In the rows, zero is written as 128.
Rows swapped in pairs by one turn or mirror: which row each one swaps with:
Q_395: 132 142 130 136 150 141 98 90 135 161 134 115 124 154 145 114
Q_954: 147 159 149 130 125 135 96 115 120 170 152 104 139 149 154 141
Q_333: 163 141 136 117 122 143 104 104 140 157 123 111 160 117 148 101
Q_2: 134 133 122 140 144 149 96 91 134 168 134 117 126 150 143 116
Q_675: 142 131 146 115 150 150 94 103 131 189 128 108 149 141 105 127
Q_429: 145 126 139 105 146 153 103 97 142 181 126 118 147 143 111 129
Q_268: 140 142 118 133 149 176 112 125 117 160 124 89 147 140 122 97
Q_629: 165 125 111 94 138 144 127 104 127 143 132 77 150 124 118 136
Q_970: 138 139 128 139 170 168 110 113 120 158 133 84 142 151 119 104
Q_501: 160 132 121 99 151 127 120 118 108 153 113 103 160 132 124 136
Q_305: 146 152 154 125 122 149 96 112 125 180 160 101 125 143 136 136
Q_390: 136 139 129 140 155 146 96 92 136 169 135 103 122 151 146 115
Q_241: 136 155 160 122 131 150 97 112 126 178 154 107 147 143 147 137
Q_285: 162 166 138 112 150 158 123 90 125 138 135 119 146 129 132 111
Q_334: 159 137 139 122 118 132 103 109 141 154 129 114 149 117 150 102
Q_957: 158 168 148 126 142 142 101 121 141 144 149 115 132 119 117 132
Q_44: 150 150 156 117 127 151 102 113 135 171 165 104 144 133 152 138
Q_379: 157 141 136 129 130 134 110 105 147 156 125 101 153 109 151 106
Q_984: 159 143 137 127 121 134 106 108 141 153 132 111 162 113 152 109
Q_973: 130 146 126 120 140 132 123 132 123 137 151 89 120 152 115 131
Q_138: 151 145 113 126 123 145 109 103 117 180 136 82 138 153 97 120
Q_408: 150 158 152 112 126 151 95 110 120 173 165 103 134 145 140 140
Q_199: 136 142 122 138 149 178 106 120 121 152 122 95 140 151 118 110
Q_618: 119 143 116 137 139 140 116 129 125 154 147 82 124 143 117 142
Q_674: 118 144 115 132 141 129 116 132 122 142 151 87 133 141 118 133
Q_126: 170 160 143 118 155 148 126 95 124 136 131 116 134 126 130 113
Q_109: 165 143 138 123 131 140 103 113 140 147 131 113 148 115 155 102
Q_980: 148 160 154 123 150 156 107 114 139 146 164 107 133 122 114 135
Q_962: 160 128 115 99 134 152 126 97 122 143 126 71 157 125 131 132
Q_441: 125 149 129 129 137 131 125 112 116 143 157 76 135 145 113 141
Q_633: 164 120 120 103 124 150 127 98 128 144 125 73 148 132 129 133
Q_536: 150 129 127 120 140 141 97 155 112 156 139 95 140 144 126 144
Q_128: 124 133 115 127 131 138 127 135 125 141 151 81 144 138 118 137
Q_745: 115 140 124 127 134 145 122 127 118 145 145 81 145 147 111 140
Q_338: 155 138 137 120 137 149 95 108 136 183 126 118 153 159 106 128
Q_595: 153 120 111 100 141 151 127 99 131 141 122 75 155 126 128 126
Q_440: 155 120 117 104 137 149 129 100 123 137 134 72 156 127 132 136
Q_139: 160 128 131 110 151 141 103 142 106 147 139 83 129 139 125 144
Q_313: 155 137 139 121 124 132 107 104 142 149 125 113 156 114 151 105
Q_148: 152 169 148 111 138 136 99 124 129 177 157 100 132 143 144 138
Q_908: 147 141 111 124 128 151 110 98 110 183 142 81 140 143 103 118
Q_10: 148 150 111 118 126 144 111 100 106 180 138 77 142 151 104 120
Q_393: 171 137 118 106 150 122 118 125 106 160 113 101 150 134 126 129
Q_27: 164 161 145 118 148 152 123 99 117 136 128 118 149 123 136 109
Q_761: 158 129 117 102 151 122 116 124 102 159 115 103 158 136 127 122
Q_920: 158 130 109 100 139 152 128 99 127 143 132 70 148 123 128 134

Q_126 swaps with -> Q_393
Q_957 swaps with -> Q_139
Q_429 swaps with -> Q_268
Q_313 swaps with -> Q_962

